Rotation paths and how fast each direction turns (degrees each step):
Each turn is a multiple of 5 degrees from 10 to 175, or 0.
Each row of a path follows its step; steps can be skipped.

step 0: [-28 -37 -31  44  -6  16  -5 -19   2   0  -6  86 -41  33 -41  12  46  33
  -8  -1  16  35  -7 -25 -13  43 -26  29  -9  -7 -32 -43  22 -11  20  75
  32  12 -43  70 -12 -29  38 -28  29  22 -22  -7  -3  24  32 -18  -1  -9]
step 1: [ 21  53  12 -90  10  32   5 -28   3   7  31  48   6 -21 -32 -20  15  -3
 -37 -18  -1   8  11  -9 -68  65   9 -29   1   4 -12   8  65 -33   8 -20
 -25 -35   6 -21 -12 -50  -9 -20   8 -39  26  40 -19 -16  29  21 -40 -44]
step 2: [ 21   5  18 -87 -43 -20 -51 -12  11 -16  -4 -15  -7  17  11 -11 -26  24
  45 -10   0 -42 -13 -12  61   3  27  44 -37   3  11  55  42  -5 -34 -15
   8  29 -34  -5 -55  30  53 -15  68   5  23  -9  16  43  30  10   0   4]
step 5: [  2  20  88  -8  14 -20   7  50 -15  61  27  37  63   4  34  -5 -26  34
 -32 -22   5  40 -38  37 -13   1 -29  21  52   0  36  27  17 -59   1  28
  17  27 -21  -9 -25  13  15 -16 -38 -29 -53  23   4   4  33  -5  23  10]
step 13: [-23  16   6 -35  55  -8  34  31  73  -4   7  49 -21 -47 -18  37 -36  -6
   9 -23  68 -26 -42 -22 -23  -8   4  23   1  23  -5  -7  -6 -31   1  57
   1   1 -29  17  14 -70  -6  51   0  47  40 -17   2  -3  36  44 -12  16]
step 15: [ 45   0   4  16  -2 -13 -33  -3 -56 -25 -12 -12  -3  37  25 -11 -35 -18
  28 -56  -1   0 -56  25  35  54  28 -19   0  -8 -35  -3  48 -14  30  28
 -10   7 -12 -11  -5  -2   7  57 -12 -15 -38 -75  -8  54  26  -8  78 -25]
step 20: [ 20  24  32 -94   8 -14 -21  19 -42   6  -3 -11  49  13 -10 -68 -43 -12
  27  60   8  15   7  41   3   8 -63 -51 -63 -19   1  -4   8  35  14 -56
  10 -27  -1  -6   6  18  35  10   5   0  15  18  39  -4  22  -9 -23 -22]
step 27: [ -9 -34  -6  37  -7 -13  -4  -1 -22  29 -20  33 -11  67  66  35 -72  20
 -45  -5  -8  21 -55  -7   4 -20 -25  27  16  43  38 -10  28 -60  10  22
 -26  39 -22 -32 -33   0  26 -39  28 -32  -2   9   7 -12 -31 -58  26 -13]
[-11   1 -10   5  -3  -2  19   8   0   9  -4  12   1   6   2  -4  -4  -2
  -3   2   5   9   2  -8  -4   5   9   6  13   3   3  -6  -3 -17 -10  10
  -6   6  -6  17   8   4  10  15   5  -3  -3  -2  -4 -28  -4  -5 -11  -1] | 80
[  3   1   8  -8   5  -2   5  11   4  14   0   0  11 -20   8  -3  -1   0
  -1   2 -14  -7  -1  -2  -6   0   3  -3   2   5 -10  -1  16  -2  12 -23
   0  -5   7  14  14 -12  -6   2  -9  -2 -14   0 -15  -7   6   0   9   7] | 175
[-12  15   5  12  -3   2  11   6  -6   2  -5   0   3  -2  -1 -14   4  -5
   4   5 -14   2   2   4  -3   4   0 -13   3   7   4   5   4  -8   5 -11
  -9   1  -3 -22   0  -2  -2 -16  -6   9  12  20  14  -9  -6 -11  -6 -10] | 170
[-11   1  -2  -3   7  -9 -11 -10   5  -2   6 -10   8   6   1  -9   4  -9
   6  16  15 -18   0  -2   0  -9   9   0  -4   3   1  20  13 -10 -13   3
  -2 -11   4   4  11   1  -9   9   4  19  12  -3  -5  -2   8  -6   1  -8] | 65
[  1  -4   6   2  10 -11   7  24   1   0  10  -8   7  -6  -2   5  -8  -3
 -13   1  12  -6   2  21  -1   8 -11   7 -15   0   8  -2 -16  -8   5  -1
  10   1 -11  -7   0   1   4   9 -16  11   8  -8  -2  -2  -6 -10   2   6] | 45
[ 10  -2  -7  10  14  -3  -7  -1   3  20   9  -6   8   1   6   9   9   1
   1  11  -6  19  -9 -12  13  -7  -3  -5  11   1  -2   9   6   7  11   9
   0  -1  -4 -23   6   9   5   9  -5  -7   8 -11  -4  -9  -5  -1   4   4] | 35
[ -9  -1   0 -12  -5   1   5  10  20  -6  -3  10   2   3  -4 -14   5  -8
   4  -3  -5   8 -14   2  12   8 -10  -3   5   1  -9   4  -2   3  -7   7
  10  10   9  -7  16  13   6  11   4   7 -11  10   2  18   4 -13   8   6] | 140

step 5: [ 27  13 -29 -17  25   7 -38  35   3  28 -53   7 -61  -6 -40   3  -7  50
  22  -3 -20 -39   5  -6  -7  -9  16   7  50  42  -3   0 -72 -16 -35   9
  16  -9 -71  -1 -25 -28  20  -8  37 -43 -34  -2  -3  58 -33  25   6 -10]
step 8: [-25  28   6 -12   5  30  23  -2  21  -3 -26  26  -4 -15 -27 -39 -17 -22
  55  32  -6 -39  91 -18  -6  28  -5 -21  34  37  28 -21 -37  30 -62 -28
   7  21  -7 -28  10  25 -15  29  20  60 -42  16  -8   2   7 -22 -53  34]
step 13: [ -1  32 -13  41  -4 -16   2  42 -22  31 -37  -1  -2  20  35 -60 -25  -3
  43 -38  52 -19  12  10 -12  33  27 -24  -2  37  20 -75 -43  24 -33  17
  21  39 -43  17  36 -15   9  23  48 -29  -3   9  29  -4 -51  -2  -1  32]
step 14: [-44   8  17  33  -6  71  32  26 -70  18 -61  -3  13 -14 -20  19  24   1
 -28  28  -5 -10  24  23  33  25   7  -6  -8  15 -31   6  -2  19 -13 -13
  88   5  11   9   6  19 -55  47  14  19 -14  68  23  23  -6  13  20   4]
step 26: [ 24  -2  34  37  74  26   1 -28 -51   7 -17  12 -63 -64   9  12  43  -6
 -14   6   7 -41 -13  58   1  29   0 -19   8  10  30  24 -37 -11 -46  -2
  28   7 -35 -43  23 -10   7  42  28  21 -11  53  -6   9 -18  11 -20 -26]
step 28: [ 35  23 -24 -43 -26  54 -48  33 -14 -31  22  25 -28  -9  19  19 -32 -21
  30  49  22 -35   2 -14  37  36  22  -1  39  33   8  -9  15 -42 -59  -4
   9 -11  -7   1  23 -24 -66  -7   6 -37  60  23 -43   1  -6 -12 -11  35]
step 30: [ 11  -6  -8   8 -41  35  -3  -4   9 -24 -25 -15   4 -10   7 -35  -1  43
   0 -17  11   4  -5  20  47   9   4 -38  27  52 -80 -51 -21  -1 -37  15
  61  27 -20  37 -13  37 -58   9  30  38 -48  25  33  -1 -45   9 -13 -32]
step 32: [ 20  39  29  45  18  30 -29  20   7  69 -28  20 -25 -43  -7 -14   3  43
  45  13 -10  27  48  15 -11  30 -25  15   7  23 -18  -8 -27   6 -14  41
  13  64  34 -12  60   0  -8  55 -27 -24  13   4 -32  33 -14 -43  36  -6]
[ -6   6 -19  -9  -5   4   4   4  -8  -2   4   0 -13  -8   8   6 -12  -7
  -5   0   1   9  -3   4  21   7  -7  12 -14  12   0   9 -12   7  -1  -1
  -3   5   0  -2  -8 -11  -1  -3  -7   6 -12   1  -3  -6  -9 -12  19 -14] | 155
[  3  -9  -6  -1 -10  -4 -12 -12  15   9  -4   3  -7   2  22   2  -1  16
  -7  -3  -3   6  -7   2  -4  -5   0  13   3   3   6   2  -3  -5   0  13
   1   6 -11  10   5 -16   4  11  22  -4   4  -7  11  -1  -4  -4   5  14] | 175
[ -1 -12  11  10   7  19   6 -17  -8   3  -6   4   0   7   4  -2  14   3
   6  12 -15   0   7  13   3 -14 -20  -9  -4   9  10   6 -14   4   5  -1
  -4  13  -2   7  -7   0   2  -3  -4  -8   9   2   2   3   1  -2   0 -11] | 65
[  1   0  -2  -3   0  -3   4  -5 -13   4  -4  -8   5   8  -3  -2  -7  -2
 -13 -10 -18  22  12 -13  -7  -5  14   4  -9  15   3   5  11  10   6  18
  -6 -10   3   1   8   7   0   6  -4 -16   0   6   0   9  -8   4  -3  -7] | 20
[ 16 -12   2   4 -11 -10  -3   6  -8  14  -8  -9 -20   0  -5  -5  14 -10
  -2  -6   1   9   0  -3  -9   7 -16   3   8   4  -2 -12   6   1   6  -1
  12   4 -16  -4  -3   5   9   1  -5   4   1 -14 -16  -3   0   7   8  -9] | 55
[ -3   8   8  -8  -1  -2   6  11   6  -3   4   0  -7   1  -4   4  -4   1
  -1   0  -4   7 -17  17 -11   4  -8   2  12   2  19  -5  -2   5 -14 -14
 -14 -10  -9  -3  18   4  12   5 -10  -7   5   2  18   2 -12  -1   0  -9] | 135

step 2: [ 47 -19  35  14 -32  10  -9 -59 -18 -39  35  20 -10  40  -5  -5  32   8
  12 -42  -5 -15 -30 -28  23  53 -21 -23 -18 -49  99  81  46  -1 -17 -14
 -26 -28   3  37  -8 -37  40  10 -34 -19 -16  17 -13   6  19  10  13  24]
step 11: [-32 -36  16  36 -66  30 -32 -12  44  34  16 -31  43  39   5 -11  80  26
 -69  76   0  18  -1 -52 -19   2 -10 -42  26   3   5  -3  18  24  14  11
  -4 -23   3  51  18 -35  -9  -9  -8 -10  -5   6  34 -24 -46 -45   9   2]
step 14: [ 45 -41 -22   6 -94  -3 -29 -52 -17  -2  12 -15 -23  39  -9   4  20  -5
   0   7 -15  49   5 -55  49  -5 -18 -58  -3   7  31  -4  14   5   9   3
  11  11  29  55  27 -18 -21  82  -1  13 -27 -29  36 -11 -18 -33  16 -66]
step 15: [-35 -16 -33   9   3   3  -6  43  21  65  25 -76 -41   0   0   2 -13   0
 -62  -4   6 -19 -25 -59 -13 -28 -32  27   2  13  46  27  22  15 -32 -13
  33 -58 -13  24   5 -41  27  20  15  31  16  -8  29  24 -63 -63  34  24]
step 21: [-29   4 -24  -3 -19   5 -31 -16 -15  29 -21  20  17  12  48 -20 -20   4
 -63  45  21 -17   2  22  -7   3  21  -2 -10  48  74  19  45  -4  -9 -20
  44  85 -27  20  -7 -11  -2  57  11   0 -33  18  37  12  33 -48  78 -25]
step 23: [ 50 -43   8  46  24 -53 -12  -1   2  11  -9 -19  21  40 -28 -65   0  28
 -15  70  19  -2  31  -6 -12 -19 -30   5   7 -27  -7  50 -16  15   1  21
 -22  -2  49  40   1  15  18 -64  20 -14   4 -38  65  71 -30 -40  -3 -16]
step 24: [ 58 -15 -25  -6  21 -28 -16  12 -15   3  -3  27  48  -7  55 -69 -35 -14
  -8  16 -38 -44 -36  -7  47  34 -51 -13  39   5  32  38  65  34  -9 -21
   8  26   6   1  36 -35  26  26   0 -12   0 -35  10 -33  37 -32  70 -12]
step 25: [-11  -7  35  23  -4 -12  -6 -19 -40  19  -5 -60 -24  12  64  17  42  24
 -22 -19 -67 -21  37   6 -29  18   1  35 -29  10  70 -26  12  20  -4  19
  13  21 -17  22  21 -57   6  26 -42 -54 -49  15  -4  23  28 -72  10 -41]
[  6 -25 -10   4 -10  -2   5  -1  13 -11  11  -2 -15 -10 -17  -6  12   3
  -5   6 -12   0  -1  -8  -2 -10  -4  -8  -1 -12  -3   0  -2 -13  -5   2
  13  -1   2   5  -3  -7   3 -13   8   4   4   5   0   7  -5  12  11  11] | 90
[  0  -3  -6  11   6   0   4  -1 -17  -6 -16  -8   3  -1  -3 -15   6  -1
   8   8  -4  -6  -6  13  -2  10   5  -9   0  -2  12 -12   5 -18 -12 -19
  -2  -1 -12 -10  -2   3  17   3  -5  -3   2  -9   3  -7  -7  13   1  -8] | 95
[ -3  -7  -9  16  -2   2  -7   2   9   0   3  -7   5  -1   5  10 -10  -3
   8   2  -6  14  11  -4  -2  -4  -9   2  14  -5  12  -3  -5   3 -21   0
  -2  15   1   1   1  18  -1  13  -5   4  18   9  14 -10  -7  -9  -4   9] | 10
[ 10  -5  12   4   0 -12   7  15 -10  -3  -2   5  14  -6  20  -6  -4   7
   2  12  -6  -2  11   4 -13  -8   5 -13  12  16   2   0   3  -6   3  12
  10   5   6  -4  -3  -6 -12 -19  -2 -12   1   3   8  -6   2  -2   3   3] | 25
[ 11  -6  -3  -9  10   3   3  -2 -20   2   0   2  -4 -23  -8  14  -1  11
   0  11   8  -2   2  -1  11 -18   1  -5  -2  -4  -5  -4   8   5   4   0
   7 -10   1  -1  -3   6  14  12   1  -3   2  -8  16   4   9 -19  -5   4] | 45
[-15   2  22   7  11   6   3   3  11   3  19   7  -9  -7   6   1   3  -5
  -6   6  -6  -1  -4 -10  -1  12  -1   0  -2  -3  -3  -2  13 -10   6 -16
  -5   6 -10   7  -7  -7  11  -2 -11 -14  -2   7   6 -12   8 -13   3   9] | 80
[ -7 -16   1  -8   6  14   9   9  -7   6   4  -1  14   1   2   8 -12  -1
  -6 -13  -3 -15  -3  -3   4  -8  -1   3   6  -5   8   7  -5 -11 -13  11
   1  -4 -29  -3   2   1  -6   2  -2  -1  -5   5 -14   7   2  -6  15  -4] | 115
[  0   9   7   7  12   7  -8   7   4   9   2   3   1 -10   1  -7 -10   0
  19   8  -6 -12   2   4   4  -2   9  -7   3 -12  10   8  -2   4   9   6
  -2  -4  -1  22 -15   0  -1  -4  -6  12   4 -12  -7  14 -18   7  -8  11] | 100
